(in the rows, 128 means zero)
R: several groups of rows, each row roughly a mix of its group's hidden directions; one row fits no group:
R (125 x 11):
[[135 125 145 100 118 102 129 161  88 160 142]
 [135 116 147 154 104 145 101  99 137 166 155]
 [139 146 152 126  90 157 158  94 131 121 147]
 [138 120 133 148 150 128 149  71 158 129 115]
 [ 90 104 113  98 131 170  97 127 131 123 134]
 [118 114 145 173 155 113 108 123 170 121 123]
 [112 111  88  99  86 111 122 116 147 133 114]
 [144 144 114  97 150 132 141 135 123  79 160]
 [ 93 137 117  96 107 136 116 102 156  94 142]
 [ 99 105 135 162 140 126 141  93 153 109 155]
 [116 109  98 104 110 104 146 106 166 115 151]
 [127 175 133 146 103 154 143 110 116 107  98]
 [117 121 114 129 158 121  87 128 111  80 144]
 [128 151 118  93  91 135 145 130  81 129 137]
 [135 135  92 157 154 140 160 153 151 128 153]
 [119 110 137 120 125 112  65 100 119 144 131]
 [ 97 125 163 134  97 157 128 113 148  95 138]
 [ 95 108 124 104  97 105 128  96 162 119 125]
 [142 147 125 132 100 123 124 151 114 179  95]
 [134 124 110 137 175  92 162 134 147 143 139]
 [134 128 113 113 124 114 148 174 164 164 122]
 [144  91 127 123 149 127 141 120 162 132 176]
 [133 151 103 142 179 133 154 151 140 118 149]
 [111  89 133 103 141 107 121 125 137 131 179]
 [142  98  93 101  80 109 136 124 132 123 126]
 [136 151 162 119 118 165 167 120 106 106 129]
 [137 144 159 142  90 111 162 162 128 137 142]
 [138 109 141 153 135  78 129  98 151 139 107]
 [149 166 146 129  93 160 158 120 108 131 120]
 [126 149 155 126  89 138 150 101  89 117 142]
 [156 113 135 147 148 118 160  94 164 128 150]
 [138 161 125 131 119 164 175 144 110 129 104]
 [133 131 133 115 157  88 117 129 105 160  90]
 [151 141 148 167  94 101 155 138 106 129 122]
 [ 91 152 136 134  87 108 138 131 113  98 150]
 [132 141  67 112 133 136 143 150 139 104 140]
 [124 112 137 134  77 162 132 121 142  99 152]
 [139 151 115  99 134 120 156 152 100 133  85]
 [ 99 141  80 129 133 146 104 151 129 157 113]
 [ 91 148 114  98 130 174 110 143 127 148 128]
 [177 113 147 148 108 118 149 125 160 142 146]
 [168 114 161 128 141 159 147  95 124 140 116]
 [132 108 125 174  91 158 139 137 144 147 138]
 [124 135 174 153 115 132 157  89 119 107 132]
 [140 129 124 140 151  95 151 134 142 106 180]
 [120 116  70 144 165 131 120 120 137 115 113]
 [ 96 117  85 142 158 137 100 114 129 105 138]
 [141 131  96 150  91 173 116 152 121 135 129]
 [120 125 181 123  97 107 113 131 128 130 165]
 [113 124 158 144  99 138 142  90 123 108 166]
 [ 96 127 119 129 110 170 105 101 147 103 110]
 [146 137 114 172 155 152 146 151 137 145 156]
 [155 170 145 154 108 126 165 108 124 119 116]
 [115 118 140  82 110 100 114  89 135 110 137]
 [147 123 160 110 140 150 139  84 112  94 126]
 [117 121 122 112 149 118 191 129 131 110 105]
 [156 101 166 133 147 151 153 100 151 126 126]
 [126 105 143  93 124  74 137 110 122 127 104]
 [142  96 127  93 146 144 130 155 116 162 157]
 [ 89 139 134 145  93 119 131 108 114 104 166]
 [122 107 143 145 115  76 104 132 144 125 162]
 [151 112 183 123 112 131 120 107 107 114 152]
 [105 138 133 161 109 161 115 151 123 144  87]
 [108 134  81 120 162 168 134 126 135 114 117]
 [155 111 144 147 125  68 134 132 145 141 140]
 [159 162 146 135 116 114 158 136  95 150 105]
 [122 125  83 123 113 115 105 116 144 176 118]
 [149 117 119 149 171 131  96 132 147 155  99]
 [151 147 108 137 161 142 135 154 109 146  86]
 [117 118 150 144 103  92  81 120 116 141 147]
 [114 168 114 145 124 113 113 155 102 108  92]
 [138 145  84 154 153 150 147 160 140 132 143]
 [159 135 143 148 133 135 166  82 146 137 115]
 [ 95 113 125 100 115 115 100 159 114 118 165]
 [ 94 138 148 151 115  94 134 144 154  92 131]
 [109 120 143 159  83 168 115 118 146 134 134]
 [141 136 103 170 137 129 170 127 115  96 115]
 [123 170 149 121 103 112 147 128  81 132 116]
 [105 158 121 137 138  96 151 148 111 114  86]
 [ 98 139 115 112 120 116 183 123 104 104 127]
 [167 141 179 122  99 139 109 139 132 129 120]
 [105 142 124 125 124  92 130 175 154 103 113]
 [144 129  81 100 152  91 140 143 120 136 115]
 [117 124  91 155 135 104 151 166 155 120 142]
 [105 103 110 142 165 110 106 103 159 115 111]
 [126 114 100 138 144 105 157 161 168 117 145]
 [165 144 163 130 108 134 170 122 108 128 108]
 [134 155  86 123 175 128 143 156 130 118 133]
 [122 130  98 171 128 157 154 155 154 134 139]
 [149 104 140 120 141  88 143 143 131 144 175]
 [101 156 150 117  80 122 121 124  94 122 116]
 [146  94 138 142 139 149  98 108 164 140 156]
 [ 86 141 103 161 118 112  98 116 113 127 153]
 [141 121  88 165 128 136 137 142 146 171 140]
 [150 149 127 103 137 127 156 144  98 137  81]
 [130 120  82 171 135  94 135 148 140 128 122]
 [122 167 114 114 168 143 129 155 113  97 117]
 [164 105 102 118 140  93 155 123 135 138 159]
 [121 131 119  91  85 140 145 125 103 119 165]
 [145 125 154 150  80 126 129  97 155 134 109]
 [108 164 137 111  92 137 124 148  84 123 121]
 [138 147 105 114 144 169 169 140 129 131  99]
 [ 91 159 143 115 116 112 133 104  86 121 110]
 [109 153 115 116 146 103 122 167  82 123 124]
 [123 153 112 133 124 109 108 186 103 115 120]
 [146 121 136 170 103  79 114 126 111 138 122]
 [149 131 126 143 103 176 126 133 127 107 170]
 [153 146 179 121  95 131 149 126 106 139 119]
 [136 160 137 139 100 142 171 163 116 143 114]
 [121 131  97 125 139 107  88 173 147 137 115]
 [105 148 104 111 148 184 145 131 126 115 122]
 [ 79 154 114 152 120  97 139 126 107 108 126]
 [108 147 131 109  75 122 132 135 107 108 160]
 [125 133 149 134 178  97 156 145 118 126 102]
 [156 103 163 112 137 137 154 136 171 115 122]
 [134 145 135 145 120 160 151  76 148 116 109]
 [150 148 136 124 121 146 189 150 130 125 114]
 [120 151 109 161 166 104 138 111 139  97 113]
 [104 116 141 108  75 137 124 119 129  93 110]
 [146 144 116 160 129 141 178 126 108 101 109]
 [112 124 103 184 123  99 113 126 113 109 140]
 [108  96 117 152 148 128 113 112 170 123 160]
 [ 91 129 119 179 138 114 104 103 130 125 146]
 [133 140 133 136  70 150 106 158 137 113 127]
 [133 113 150 167 145 123  91 125 172 127 131]]
the three rows of each list that fit no group, in list order (the others fit one group, some only roughly):
    K_156: [116 140 121 128 102  86 120 132 168  94 113]
    K_516: [115 126 163 153 109 112 128 117 112  93 168]
    K_594: [ 99  95 147 153  88 137 148 121 152 123 112]
    K_701: [151  93 103 137 173 117 110 101 124 122 136]
    K_469: [121 111 141 150 147  88 137 119 145 176 117]
    K_382: [110 145 111 150 175 113 137 144 139 158 103]
    K_685: [166 129 111  95 114 150 107 137  98 158 128]
    K_978: [123 122 147 105 105 139 124  96 141  88 165]
    K_988: [159 117 120 168  96 160 124 137 123 152 149]
    K_317: [155 128 130  92  96 138 106 130  87 106 124]
    K_345: [132 130 142 169  94 127 107 101 168 122 132]

K_156, K_701, K_345
    K_261: [122 126 142 128 148 104 161 158 154 106  89]
    K_839: [139 155 149 141  74 132 118 108 105 138 148]
    K_702: [149 126 179 104 129 141 150  96 121 107 133]
    K_929: [126 147 160 116  91 105 135 123  89 151 110]
    K_859: [148 125  90 147  94 152 166 140 124 145 123]
    K_675: [105 128 128 190 137 132 131 127 146 100 111]
    K_468: [119 140 129 158 170 129 120 140 128 174 103]
    K_426: [121 148 144 151  93 136  93 106 102 133 157]
    K_889: [165 120 133  90  98 156 108 136 131 142 153]
    K_907: [114 145 154 107 118 159 105 107 130  88 153]
    K_227: [155 138 129 154 153 103 168 110 146 116 154]

K_839, K_859, K_675
    K_809: [139 136 130 123 144 138 174  99  94 139  95]
    K_681: [132 135  80 136 121 151 149 168 141 105 120]
    K_96: [156 126  99  97 155 141 130 145 111 157  97]
    K_132: [120  95 163  95 142 122 109 149 137 157 150]
    K_341: [121 162 147 140  96 125 174 143 125 110 107]
    K_446: [118 120  90 102 141 120 137 145 157  99 164]
    K_731: [161 117  86 134 138 103 156 153 118 153 130]
    K_826: [140 138 140 108 112 158 132 143 113  71 140]
    K_368: [141 128 177 112 103 135 168 120 132 103 128]
    K_960: [111 147 137 126  98 135  85 129 104 169 118]

K_132, K_341, K_446
    K_713: [118 131 112 127  94 105 150 133 104  76 123]
    K_442: [ 89 158 159 108 145 141 124 132 127  94 107]
    K_742: [139 148  91 141 165 104 146 123 154 149 107]
    K_95: [ 94 130  94 162 145 139 129 127 124  90 152]
    K_721: [126 120 116 157 180 120 136 112 134 136  88]
    K_218: [152  97  95  96 156 150 131 131 134 158 130]
    K_400: [168 136 117 161 145 122 162 131 157 110 146]
    K_80: [110 110 108 135 114 131  88 128 152 129 177]
    K_202: [124  95 127 103 127 165 126 123 149 127 176]
    K_800: [ 94 151 124 122 172 120 152 131 153  98 129]
    K_772: [121 128 150 146 144 127 181  93 116 112 111]
    K_912: [150 113 142 120 120 100  93 101 121 162  99]
    K_297: [161 115 116 150 132 107 121 169 159 116 154]
    K_750: [108 136 129  77 155 155 102 125 113 140 144]
    K_236: [106 143 129 111 123 102 128 156  98 109 173]

K_713, K_742, K_750
    K_771: [135 122 174 123 149 131 107 109  93 100 108]
    K_246: [159 140 160 152  83  96 134 136 127 133 129]
    K_725: [107  89 136 122 110  87  89 132 138 136 126]
    K_53: [117 148 147 115 138 142 118 151  93  99  86]
    K_263: [105 132 166 137 127 129  95  84 101 121 131]
    K_925: [126  92 128 109 100 171 102 138 151 135 141]
    K_682: [173 130 136 160 104 117 143 138 164 116 143]
    K_976: [124 157 159 151 158 156 135 152 107 106 112]
    K_679: [129 117 151 165 102 107  88 105 131 125 151]
    K_673: [145 152 132  98  82 137 111 146  95 135 138]

K_771, K_263, K_679
    K_565: [117 146 165 141  84 112 117 136 138  99 152]
    K_140: [158 115 103 118 137  97 129 138 147 166  94]
    K_719: [155 139 151 111 124 148 169 108 103 160 127]
    K_223: [ 69 152 120 120 123 118 129 163 138 117 118]
    K_586: [123 133 188 118 129 133 108  95 109 116 132]
    K_507: [ 88 127 146 107  95 139 109  96 110 134 105]
    K_940: [120  80 115 140 156 148 103 135 141 154 151]
    K_403: [112 113 160 128 111 124 106  81 148 144 153]
    K_88: [129 153 109 168 119 132 141 118  86 125  95]
    K_473: [141 163 109 131 113 107 158 151  89 149 123]

K_223, K_940, K_473
    K_902: [111 123 132 131  98 107 137 157 115  94 172]
    K_924: [137  97 136 111 107  88 149 130 127 121 171]
    K_361: [144 157 115 131 154 177 165 126 116 128 125]
    K_539: [142 109  88 141  99 136 165 161 138 119 125]
    K_533: [138 107 120  82  91 104 115  99 125 117 137]
    K_444: [150 102 124 145 138  88  86  99 125 128 118]
    K_891: [144 126 108 149 176 120 150 107 159 107 138]
    K_385: [171 125 110 133 132 124 125 160  88 153 109]
    K_440: [122 139 180 102 123 152 148 103 106 119 116]
    K_38: [130 104  97 101 153 144 177 115 120 133 122]

K_902, K_924, K_440
    K_120: [156 149 124 153 158 165 151 129 154 136 149]
    K_963: [108 105 110 150 167 111 105  95 140 105 120]
    K_581: [157 134 162 109  87 154 125 113 108 130 150]
    K_73: [114 135 141 113 100 123  85 147 105 146 166]
    K_690: [111 149 140 144 118 127 162  92  83 119 122]
    K_210: [170 126 112 141 146 126 170 115 124 116  92]
    K_83: [140 134 160 132 161 107 122 144  89 140  94]
    K_217: [163 116 116 134 138 123 169 168 107 105 125]
    K_822: [144 125 139 104 144  82 139 136  93 130  95]
    K_212: [133 158 146 144 139 176 108 148  99 113 124]

K_120, K_963, K_73
    K_141: [120 123 146 156 134 102  92  89 128 141  98]
    K_254: [102 129  91 162 132 121  81 121 112 126 119]
    K_791: [171 117 157  96 141 131 125  94 124 129 104]
    K_955: [155  86  94 110 152 115 143 125 151 118 110]
    K_500: [162 128  93 150 136 114 148 134 130 148  85]
    K_599: [171 145 154 124 132 140 127 118  95 148  91]
    K_770: [107 174 108 141 166 149 109 144 134 139 118]
    K_318: [175  89 125 132 114 100 156 138 114 133 136]
    K_421: [144 131 139 128 164 122 165 133 131 129  75]
    K_127: [157 135 161 134  99 115 114 110  96 153 103]
    K_982: [132 132  73 119 146  96 152 141 148 145 133]
    K_698: [128 129  96 118  95 140 119 158 104 121  84]
    K_189: [145 128 139 141 154  86 136 125 140 139  78]
    K_744: [157 139 118  78 109 142 135 151 100 144 116]

K_141, K_955, K_189
    K_449: [145  98 137  84 137 111 107 122 163 151 123]
    K_820: [123  95 161  96 126 120 141  85 139 112 114]
    K_377: [112 131  99 171 152 123 102  99 112 149 127]
    K_504: [113 122 122 156 114 102  72 116 106 141 132]
    K_472: [132 101 127 142 153 102 123  96 140  81 143]
    K_280: [152  89 113 142 160  95 125 104 144 110 128]
    K_283: [100 135 110 119 165 152 128  95 117 128  89]
    K_684: [150 142 133 143 116  78 130 173 114 136 132]
    K_203: [142 128 139 123 172 112 167 129 170 126 130]
    K_366: [138 127 162  97 159  88 137 118 105 114 118]
    K_458: [140 160 140 101 144 112 141 114  83  98 120]
    K_948: [128 112 133 109 122 110  72 117 128 168 120]
    K_289: [122 103 122 112  93 127 111  88 157 142 156]
    K_497: [132 121 148 172 113 151 111 126 124 176 121]
    K_309: [112 157 169 112 153 143 120 115 124  90 146]

K_820, K_203, K_458
    K_386: [118 113 154 103 130  76 134  91 142 126 129]
    K_60: [131 137  84 127 142 128  83 143 113 160 121]
    K_153: [137 149 146 147 156 169 120 126 127 102 166]
    K_234: [143 134 113 133 162 147 157 117 149 106 172]
    K_288: [106 127 116 145 119 113  74 148 156 128 150]
    K_37: [103 114 137 111 142  91 129 119 125 119 182]
    K_410: [100 145 111 108 118 147 141 141 139  71 127]
    K_322: [133 167 113 145 112 173 135 142 132  93 125]
    K_692: [ 97 144 129  97 150 105 129 137 130 113  79]
    K_728: [128 144 157 115 139 118  96 154 124 173 104]
    K_470: [117 127  93  98 121 149  92 137 152 162 126]
    K_432: [133 115 159 159 162 123 150 111 159 115 103]
    K_190: [153 139 161 140 117 154  92 124  87 137 131]
    K_106: [169 101 123 113 115 103  89 133 158 126 126]

K_728, K_470, K_106
    K_552: [130  86 128 120 115 109 108 161 145 137 168]
    K_916: [ 92 134 113 118 130 157 110 104 119 133  79]
    K_896: [111 129 129 117 138 129 116 117  98 156  70]
    K_921: [113 127 104 103  76 145 118 132 127 110  98]
    K_603: [ 85 123 141 122  78 117 122 146 116 146 111]
    K_301: [161 149 100 135 142 106 134 173 101 131 123]
    K_362: [169 124 114 116 127 121 135 129 139 167  82]
    K_643: [153 146 158 118 116 106 166 119  98 155 140]
    K_325: [108 129  94 125 160 155 155 139 149  95 142]
    K_463: [151 138 157 151 139 120 178 114 137 134  99]
    K_652: [138 164 139 113 102 106 128 166 115 120  92]

K_603, K_301, K_463
    K_537: [126 145 128 178 145 161 119 140 140 163 136]
    K_9: [ 87 119 120 134 124  94 153 136 158  96 143]
    K_371: [113 142  86 109 104 151  98 109 147 123 151]
    K_100: [150 115 142 140 107  77 123 164 142 134 147]
    K_271: [ 99 137  91 116 157 149 116 112  97 121 100]
    K_627: [108  97 121 130 130  97  96 139 155 105 161]
    K_201: [105 158 116 139 131 119 146 110  79 130  96]
    K_181: [117 104 106 114 142 108 118 158 173 103 111]
    K_629: [ 95 140 118 180 107 112 109 144 114 121 144]
    K_119: [109 134 104 180 141 136 122 162 138 144 150]
    K_76: [ 97 145 102 136  90 164 101 127 139 130 113]
    K_185: [119 115  95 153 105 120 139 145 152 170 104]
    K_961: [ 89 143 137 169 112 102 105 124 137 108 149]

K_271, K_181, K_119
